In the rows, 128 means zero.
Turns, then the turns between two rows, first turn first; the first pair answered:
U (before -> after):
[ 96 112 127 132 123 121 142  68  99 114 110 118 144 160 126 118  77 117
 106 146 127  93 104  60 147 128 143 112 106 117 180 146 112 146 101 154
 134 130  78 107 118]  ->  [103 118 125 135 133 118 147  68  96 108 100 116 137 163 121 120  79 110
 111 131 133  93 105  66 147 121 144 101 112 130 179 146 123 156 108 141
 131 130  77 106 128]
[106 106 156 131 113  97 120 110 111 148 127 127  93 110 130 141 117 173
 161 146 160 163  85 105 129 146 112 124 132  88  90 122 123 140 129 147
 104 113  81  97 111]  ->  [106 114 168 119 121 112 110 104 113 171 124 123  95 127 142 137 118 165
 151 146 126 153  91  79 137 143 108 142 137 103  85 121 125 135 140 148
 140 123  85  82  96]
[132 111 119 122 167 166 108  83  74 110 113 160 193 122 147 167 136 136
 129 156  61 159 155 169 169 110 154 137 110 139 134  69 146 154 138 145
  91 176 171 112 103]  ->  [133 130 108 108 191 173 106  91  97 105  96 144 195 143 146 151 158 107
 103 123  61 142 157 144 165 110 146 130 120 161 138  73 156 156 155 132
 104 188 161 126 100]
A (before -> after):
[106  44 139 121 102 133 109 124 150 139 155 147 108 101 119 124  89 137
 137 151 154 142  99 111 125 129 142 145 154 132 116 173 112 128 123 145
 136 116 113 141 183]  ->  [108  52 133 123 109 131 109 134 143 140 143 152 112 103 121 128  88 135
 136 159 159 134 106 112 124 130 143 142 153 138 111 179 108 135 119 142
 120 117 105 147 185]
[134 136 113 145 115 126 149 126 129 123 135 115 130  82 140 129 156 143
 161 134 144 163 155 174 132 134 140 134 117 113 102  95 130 117 129 132
  92 106 176 112 147]  ->  [136 131 109 156 117 138 146 135 121 120 133 124 131  78 143 136 151 123
 160 135 130 153 156 190 139 131 146 148 115 122 107  97 125 117 119 137
  88 116 168 119 138]
[115 123  98 147 104 112 126 138 131  74 131 187 139 149 162 145 136 101
 105  78 133 167  88 150 150 142 143 142 134  84 118 104 121 111 127 123
  71 107 144 101 159]  ->  [123 134  85 154 116 126 117 141 131  94 121 196 133 138 168 147 118  84
 100  90 114 158  98 161 157 130 147 160 126 105 146 121 112 114 118 137
  71 124 135 110 149]
P (before -> after):
[129 150  94 125 163 140  94 147 152 160 117 139 165 117 154 123 127 136
 121 110  93 111 151 133 118 132 135 149 140 128 122 103 142 126 139 151
 135 137 160  96 141]  ->  [115 145  98 110 168 140  89 154 159 163 131 141 167 151 140 116 112 126
  96  96 106 101 138 117 111 120 124 137 152 145 137 125 153 140 136 129
 143 133 124 113 139]
[133 131 120 149 146 114  52 155 153 135 108 140 101 155  96 123 139  78
 124 117 125 111  98 169 154 108 187 137 144 165 152 125 152 101 121 166
 157 132 118 183 102]  ->  [103 119 116 141 129 114  50 133 119 128 109 168  99 171 105 155 120  95
 132 133 121 114  93 180 167 118 167 136 133 124 139  98 146 134 107 193
 137 122 106 168 104]
[115 133 111 106 102 102 140 105 109 113 123 141 144 156 146 130 139 148
 125 128 133 140  96 106 135 123 105 108 143 100 112  95 136 150 101 131
 113 136 106 123 118]  ->  [160 151 112 124 105 109 150 111 123 134 110 105 140 109 150 110 178 140
 136 124 129 135 131 128 121 132 131 129 146 133 103  87 153 103 123 127
 118 148 158 119 118]
[136  84 127 143  91 119 111 138 121 110 150 151 124 141 120 137  93 138
 120 141 140 137 118 146 115 129 134 125 109  98 132 150 106 145  98 124
 105 143  99 129 154]  ->  [161  89 131 163  90 122 124 142 133 119 151 132 123  99 134 132 118 148
 136 148 121 133 141 165 112 130 155 144 104 111 127 138 116 120 107 139
  98 145 141 124 155]
B (before -> after):
[110  74 146 104 110 122 166 158 126 130 172 121 109 122 110 102 119 189
 162 144 127 167 148  61  93 159 160  74 108 116  99 114 121  98 128 175
 134 142 131 116 131]  ->  [122 117 115 119 138 143 179 166 121 131 151 110 125  98 137 111 142 139
 167 123 100 154 187 120 107 172 184 109  96 138  85  75 132 114 132 174
  84 158 164 125 131]
[151 115 152  85 118 129 144 156 140  91 116  93 125 122 159 108 188 162
 115 105 215 117 134 166  90 141 141  51 147 133  92 171 138 102 107  97
 100 138 152 159 157]  ->  [159 158 132  70 145 146 153 138 138 123  95  71 126 132 171 108 221 121
  92  87 182 103 158 159 108 135 135  73 165 156  89 155 147 106 118 106
 121 158 162 150 139]
[130 107 132 135 113 105 164  96 118 141 127 117 130 113 113 120 101 195
 139 165 142 147 118 117 145 129 113 151  82  97 175 107 154 143 110 158
 114 138 151  99 142]  ->  [137 139 112 128 148 114 175 100 120 144 100 117 137 106 133 131 127 163
 132 152 120 136 142 131 167 133 113 173  84 113 162  91 150 154 120 161
 100 146 161 101 131]
[144 133 125 141 138 149 128 139 126 134 125 125 121 105 125 126 134 105
 129 131 105 125 147 150 129 121 127 146 142 154 141 125 124 133 127 134
 133 141 150 136 137]  ->  [137 115 149 128 120 146 121 117 138 143 140 126 114 133 108 107 126 127
 126 135 102 124 120 115 113 121 116 137 139 141 148 146 129 116 130 129
 168 132 134 123 130]

Each pair is 2 to 4 turns apart.
[127 109 148 132  84  78 156 125 140  99 151  91 134 105 131 111 160 200
 151 109 203 171 139 126  87 150 150  74 136 112 100  97 153 110 143 104
  96 104 163  96 153]  ->  [137 170 108 138 156 110 165 152 142 103 115  80 146  97 151 114 195 117
 127  63 173 139 175 157 118 146 160 100 134 173 103  90 161 122 142  85
  69 141 161 139 148] -> P, B
[158 121 130 143 135 155 101  84  98 213 119 100 136  76 145 121 162 149
 168 174  48 141 139 126 138 135 129 181 126 118 114 102 143 115 142 204
 165 117 194  64 103]  ->  [174  90 172 144 120 125 100 129 167 182 165  89 120 106  79  78 125 157
 145 144 109 127  93  79  87 107 124 123 163 160 166 202 148  82 136 138
 215 123 133 118 134] -> B, P
[135 151  99 134 155 148 128 141 108 146 110 137 141 132 152 151 132  76
 108 132  80 102 144 157 152 129 132 161 124 145 112 104 129 156 124 152
 104 143 113 163 105]  ->  [172  88 147 157  87 109 135 160 160 132 158 120 115 103 100 105 106 150
 142 148 132 129 113 133  89 107 161 127 121 127 128 154 125 106 130 124
 136 116 133 155 148] -> B, P, P, B
[111 156 110 101 157 118 155 122 127 102 107 123 141 130 133 140 162 132
 111  93 167 125 142 116 127 143 120  84 125 122 102  93 144 149 139  99
  93 122 123 138 127]  ->  [108 160 100 106 150 135 141 109 102 128 100 127 139 122 148 150 170 124
 126 118 124 128 151 131 147 154 117 117 120 116  98  74 136 154 144 138
  93 131 145 112 119] -> B, B, U, B
[140 151 187  89 134 100 111 114 138 182  90 124 153 185 121  85 170 121
  98 115 120 122 118  56 128 114  97 119 158 152 132 159 162 125 155 117
 207 154  94 119  84]  ->  [171 160 172 109 125 110 133 100 122 206  82 105 145 124 154  81 204 143
 142 136  97 137 154 102 120 130 131 159 144 149 103 120 160 113 166 146
 197 157 172  96  84] -> P, P
